In the data rows, 128 means zero.
Here are some points:
127 141 119 130 134 153 142 130 143 117 111 111 137 134 152 117 157 146 152 139 120 132 126 156
127 138 143 142 124 144 126 128 130 127 139 132 129 130 126 114 109 141 124 108 126 134 126 118
150 210 175 127 110 124 113 127 113 93 203 178 70 35 135 135 86 78 41 92 124 159 93 23
134 114 115 140 112 122 115 128 121 142 134 131 163 138 116 147 116 149 112 109 145 123 140 114
137 203 167 132 104 142 153 110 136 88 175 147 100 85 149 111 103 104 101 79 126 156 109 87
95 77 111 140 133 118 116 149 154 166 92 134 175 172 114 152 135 145 158 113 135 138 142 150
84 0 77 121 166 101 106 151 143 200 37 90 196 227 96 169 175 178 213 180 126 107 170 243
93 0 96 138 173 119 129 174 142 201 40 77 192 236 123 149 187 165 209 181 150 115 186 249
78 55 110 146 132 121 124 155 126 169 80 121 183 198 118 130 188 167 176 153 136 128 164 201
146 208 146 107 115 152 125 109 132 87 173 157 91 73 140 123 112 103 75 113 133 156 83 75
92 74 108 116 121 127 134 124 128 152 98 86 137 167 116 118 163 151 163 166 123 108 150 205
127 78 110 100 156 103 130 125 133 165 79 89 119 153 128 150 141 126 158 162 109 123 147 196
94 0 89 142 157 107 124 131 141 184 25 46 163 218 122 156 163 166 216 163 133 103 175 252
121 153 123 149 121 120 114 135 108 116 143 161 127 116 122 136 132 130 109 135 130 128 117 75
133 180 118 106 121 151 143 101 140 105 158 142 121 95 132 109 119 125 108 114 131 132 99 123
134 143 143 111 137 134 139 121 130 126 132 115 101 97 135 123 106 114 124 111 106 133 111 128
136 162 146 129 124 140 114 143 133 108 185 173 115 105 121 118 116 120 88 105 125 127 118 58
133 146 133 134 120 112 95 107 111 112 149 141 109 97 117 134 115 120 81 144 152 151 112 100
126 162 133 131 119 129 129 125 112 113 144 145 123 118 133 121 128 112 112 142 143 136 116 107
165 157 138 121 141 112 124 129 103 113 143 137 106 100 121 131 111 112 106 139 114 124 125 82
139 205 128 134 109 150 127 123 118 95 184 167 112 67 113 112 101 118 77 84 121 113 94 50
91 61 97 141 135 108 100 142 123 180 86 123 186 194 122 164 140 170 152 152 158 133 162 170
102 117 112 143 114 119 130 121 118 154 101 120 147 147 124 120 139 153 139 129 145 134 152 158
110 133 128 134 127 154 126 145 154 127 111 114 133 146 123 110 135 122 153 120 131 133 143 145
121 153 155 139 117 117 120 113 98 110 118 98 92 77 115 114 110 92 121 125 109 148 107 100
113 111 136 133 113 107 128 128 122 155 119 136 146 137 117 139 115 130 119 112 143 138 133 119
153 145 141 103 137 127 118 104 134 107 158 122 85 84 124 128 108 103 110 119 97 118 108 129
143 219 148 110 109 147 132 99 120 95 177 130 77 57 138 98 99 113 69 96 126 136 92 80
110 16 90 110 159 120 123 125 147 155 60 61 148 204 128 144 170 151 196 166 118 104 153 240
159 198 151 119 120 149 119 125 119 86 179 151 90 68 149 109 102 98 97 97 119 135 84 55
110 44 101 138 149 127 126 157 140 148 76 86 161 190 117 133 161 169 172 179 151 118 160 205
131 134 116 142 132 143 139 129 119 129 115 120 134 133 140 120 125 115 145 123 131 148 127 128
107 57 121 143 143 110 127 145 137 163 78 128 176 189 112 151 143 148 175 135 147 127 154 179
142 147 137 120 105 118 133 115 135 106 141 119 112 106 125 113 126 97 114 119 116 136 117 131
90 86 132 136 123 110 115 129 123 161 90 110 152 158 114 134 149 127 145 135 121 149 146 166
138 160 123 132 117 142 150 108 113 123 113 122 110 106 147 113 132 130 122 128 138 138 126 124
95 37 107 111 162 120 108 126 136 169 74 81 142 180 123 142 157 155 170 149 107 105 144 212
113 103 130 124 128 121 115 131 130 136 125 141 117 133 114 131 127 141 134 119 127 104 142 128
136 144 115 136 118 124 124 123 113 131 150 135 144 121 120 132 99 127 115 107 142 123 123 104
172 193 155 127 104 138 139 130 119 116 190 166 110 71 129 123 90 91 79 94 129 123 103 50
104 96 128 130 138 116 129 106 110 140 119 94 145 149 120 117 145 137 135 141 145 114 142 161
126 44 115 138 144 87 120 146 130 173 85 114 154 179 123 155 138 141 166 145 131 126 170 173
144 85 87 121 145 119 126 137 124 115 105 98 119 144 131 151 153 108 150 188 123 116 131 149
115 52 123 154 136 114 124 154 126 166 59 92 170 187 100 133 174 141 186 156 125 130 163 192
161 218 159 113 115 134 129 116 110 72 196 166 70 57 125 98 95 85 64 110 127 135 91 51
141 118 133 131 117 126 145 117 137 107 129 108 108 114 136 127 131 118 147 113 111 124 131 151
100 90 106 123 123 121 133 123 122 142 77 82 161 168 117 126 162 155 165 156 127 146 142 193
123 136 121 125 124 131 135 131 138 124 118 135 115 125 140 134 141 120 132 109 119 132 127 125
96 48 106 126 131 115 143 132 129 189 56 86 152 214 135 159 156 153 174 159 115 120 167 215
149 202 160 120 119 146 141 112 129 88 170 157 101 76 140 104 107 89 104 99 115 142 91 81
132 136 123 131 126 143 146 127 126 133 125 136 119 132 135 126 124 138 135 116 125 112 140 118
109 139 141 127 126 132 132 107 112 124 122 100 109 106 134 112 122 134 125 114 109 126 120 139
105 58 92 137 165 130 127 145 119 150 51 83 150 190 136 129 184 137 196 185 132 115 157 217
111 84 126 150 133 117 134 133 136 153 94 127 159 149 127 140 121 146 159 121 129 137 142 162
128 197 151 130 108 154 130 123 123 112 191 165 112 88 133 109 97 125 79 103 129 120 104 64
139 228 147 131 96 144 142 107 107 84 181 153 93 67 156 113 102 115 63 108 153 146 102 54
130 93 104 116 158 124 140 143 143 157 89 111 135 158 153 144 160 137 161 154 126 119 141 187
Here are 24 more points, each followed by its number:
123 156 119 144 98 156 117 125 117 136 149 161 177 125 118 123 137 128 107 131 160 141 125 94 0
76 0 74 158 149 114 137 144 140 208 3 43 220 248 96 142 187 182 246 175 132 118 189 255 1
162 255 159 122 115 164 125 111 128 63 238 215 98 45 135 101 62 115 49 72 144 137 67 0 2
137 164 138 132 134 154 126 130 136 112 175 178 137 120 131 122 109 141 107 97 139 119 111 79 3
117 111 115 134 137 116 121 137 110 141 120 133 132 133 122 144 146 146 116 155 134 113 141 125 4
124 116 120 134 140 128 129 139 126 133 122 139 152 143 126 134 138 137 137 136 148 124 140 122 5
108 63 110 132 135 135 132 152 135 158 100 121 165 187 120 130 168 171 150 150 142 98 149 193 6
91 29 98 147 138 112 124 141 123 171 45 96 184 207 102 146 169 155 196 166 149 132 166 197 7
164 218 149 118 100 148 134 110 122 79 186 171 93 58 163 124 97 86 80 105 100 136 101 53 8
122 85 118 130 134 119 126 135 122 166 100 115 141 171 134 153 134 152 146 151 134 107 162 157 9
103 84 96 154 124 131 142 122 139 147 76 98 184 179 131 125 169 153 182 138 154 144 145 198 10
131 150 119 132 128 159 154 133 129 110 117 107 132 133 143 110 156 146 139 132 119 147 115 150 11
102 57 123 138 133 120 114 116 132 168 63 97 152 165 114 148 133 136 168 131 110 133 149 195 12
99 8 101 145 167 110 121 153 120 186 50 74 184 217 115 143 190 159 200 196 132 109 177 237 13
98 57 135 125 150 118 126 129 151 170 73 102 155 181 124 142 143 148 187 120 113 116 158 196 14
117 28 107 121 167 117 131 143 150 166 80 100 156 199 123 142 173 155 194 159 115 111 157 223 15
156 144 133 149 100 130 147 126 114 76 117 82 118 108 116 102 134 108 144 147 130 153 130 119 16
149 188 158 143 90 118 124 121 106 96 194 162 98 72 123 118 89 105 58 103 166 133 108 40 17
138 240 144 147 107 100 127 106 91 100 221 206 90 21 160 93 89 137 50 123 147 133 137 57 18
113 70 110 130 142 132 150 137 148 156 78 93 147 178 138 131 150 149 188 142 120 119 150 187 19
151 230 152 133 101 137 122 118 109 87 177 175 114 65 124 124 93 99 66 101 150 154 85 21 20
118 146 139 140 128 127 132 129 132 112 157 146 141 128 122 111 143 144 105 128 154 122 127 114 21
123 91 111 132 144 114 123 160 129 154 104 135 174 176 127 149 135 145 146 154 136 134 145 149 22
93 34 76 123 148 113 131 124 131 192 31 77 178 227 132 163 168 182 198 188 134 93 165 224 23
Which two of these numbered points are nearest to each point below, ignoring the direction in which the first points spread most? Their numbers follow each, nearest first.
69 50 90 121 144 113 114 123 138 167 72 95 172 208 120 140 184 170 181 163 137 104 163 224 > 21 6
146 162 140 125 112 122 131 142 121 63 139 124 101 104 126 103 147 83 144 144 106 157 109 112 > 16 13
158 142 121 111 128 120 141 135 136 117 129 130 125 110 144 141 118 97 126 131 104 138 128 113 > 8 19
107 74 138 142 121 92 115 158 102 146 90 109 122 155 119 135 159 121 145 164 147 147 171 160 > 17 13
106 72 115 143 128 113 129 135 116 158 86 103 156 174 108 136 143 150 162 134 133 120 158 152 > 7 5
95 0 85 148 172 112 123 152 164 204 26 69 216 255 108 141 186 173 248 163 134 115 176 255 > 1 19
118 71 111 135 123 146 158 134 143 146 96 79 145 166 126 125 154 157 170 139 128 105 160 185 > 19 11
112 72 108 139 134 108 127 155 134 107 88 99 153 169 124 114 191 112 190 162 134 143 143 188 > 16 13
125 117 141 131 118 109 118 126 109 134 108 120 120 121 112 141 122 119 117 132 121 156 133 135 > 12 7
111 169 141 125 113 133 128 104 146 105 153 127 113 108 133 96 125 135 95 84 126 136 104 131 > 14 19
146 166 131 124 118 144 148 107 146 113 140 140 123 114 136 119 118 120 115 103 130 121 108 112 > 19 15
131 120 125 113 138 117 113 142 138 133 167 163 121 124 124 153 109 130 95 112 126 128 118 97 > 22 9
175 255 183 132 104 143 132 123 95 65 203 180 62 22 146 94 87 79 36 109 132 160 80 20 > 13 4
158 182 157 118 102 113 136 120 117 81 154 108 87 73 136 111 109 88 91 111 106 139 106 110 > 16 8
156 182 167 138 116 144 140 125 114 119 169 154 89 74 125 125 84 120 83 97 129 116 117 56 > 9 5
169 229 134 104 115 141 137 107 123 84 173 167 85 45 146 122 97 85 71 111 109 152 88 57 > 8 19
139 118 127 132 118 123 124 122 132 141 140 129 125 125 116 132 103 142 118 115 129 108 150 108 > 9 17
109 105 144 115 142 121 108 133 135 154 145 142 125 134 122 140 113 142 124 106 129 121 135 129 > 14 9
154 189 161 130 127 139 126 114 115 109 183 154 63 66 149 131 82 111 66 97 129 124 94 57 > 9 4
111 83 103 129 137 134 147 121 149 145 76 94 148 173 138 129 159 147 184 148 136 122 151 203 > 19 11
158 197 170 104 123 129 124 145 131 109 210 177 60 53 138 141 73 98 51 86 110 120 125 28 > 9 4
130 88 103 119 145 141 142 123 153 140 95 106 152 172 137 130 138 146 168 131 115 118 146 168 > 19 15
96 41 118 143 157 118 118 143 142 162 74 107 186 208 123 136 167 161 188 155 136 129 153 196 > 5 21
112 99 98 120 156 153 125 124 157 137 111 125 160 171 154 130 146 163 164 137 133 117 136 163 > 2 3
112 130 96 124 143 135 127 122 125 138 98 112 142 144 134 138 121 151 146 148 125 122 143 147 > 23 9
99 32 88 135 157 131 142 129 160 174 52 69 169 203 125 127 163 157 217 129 125 115 157 239 > 19 14
159 242 161 146 88 135 133 131 111 80 200 204 119 59 122 110 84 111 59 87 149 158 85 2 > 20 22
148 187 139 122 119 140 153 103 137 103 155 143 99 97 143 107 120 111 108 98 128 128 103 110 > 19 15
152 196 150 102 127 139 115 102 122 97 171 142 72 67 131 118 96 109 75 108 107 130 89 86 > 15 12
154 224 152 119 95 130 138 115 118 109 176 170 82 63 154 139 93 107 54 98 127 141 107 56 > 9 23
130 125 127 148 118 133 123 113 134 131 121 127 149 132 125 132 118 137 132 118 137 136 128 127 > 7 5
105 86 126 130 125 134 121 144 144 143 102 112 139 162 113 114 146 136 162 124 114 115 158 173 > 14 19
102 117 110 134 116 126 137 126 141 127 110 116 172 140 136 122 142 140 144 125 140 137 134 146 > 10 1
69 31 87 152 132 124 130 149 125 158 50 87 202 230 108 117 208 169 205 184 159 120 172 230 > 21 10
102 87 89 150 130 138 144 131 136 154 70 102 177 173 124 128 160 152 174 144 142 132 148 191 > 10 1
136 184 141 118 109 149 148 101 143 92 160 130 109 83 142 110 104 114 98 82 118 140 98 104 > 19 14
109 88 115 130 148 150 139 130 143 132 99 92 157 179 129 103 168 141 179 159 139 120 138 190 > 11 19
148 123 131 108 132 122 136 127 144 122 141 128 117 133 144 146 123 103 131 131 98 139 127 107 > 8 15
134 178 124 113 106 135 134 119 126 116 160 137 108 100 140 129 110 136 92 145 125 128 116 110 > 23 9
161 255 163 117 103 158 129 116 119 62 219 183 77 30 137 97 81 106 44 77 129 137 80 0 > 5 6
150 222 173 145 98 128 112 108 84 79 172 136 64 37 128 97 87 75 83 96 109 157 84 47 > 12 13
136 185 167 131 116 125 120 110 116 108 168 136 97 71 126 115 90 107 82 93 121 148 112 76 > 12 14
110 53 138 141 150 117 115 147 158 168 101 132 174 184 113 148 127 146 170 104 136 135 133 168 > 14 3
121 141 143 147 111 133 122 128 106 129 132 148 142 134 118 115 111 128 121 118 142 126 129 97 > 7 5
124 209 144 150 95 149 139 120 123 88 179 169 125 92 126 92 128 110 84 134 151 158 101 69 > 21 10
86 53 72 123 152 133 135 127 139 173 54 63 161 197 128 121 182 182 192 176 141 101 165 229 > 23 11
113 98 111 154 111 124 139 125 129 147 103 129 173 171 110 135 145 162 143 144 159 127 159 153 > 21 7
105 98 104 115 138 109 130 122 107 146 76 86 144 154 130 136 175 121 148 202 133 136 145 183 > 13 4
116 108 134 159 126 130 156 130 151 114 101 113 156 175 128 87 165 139 147 102 140 108 151 152 > 10 21
102 89 128 122 129 118 119 142 119 142 96 85 120 156 122 117 158 147 155 162 131 126 155 191 > 13 19
144 109 118 120 147 136 139 128 138 137 128 129 127 134 137 134 130 115 145 138 126 109 132 143 > 15 8
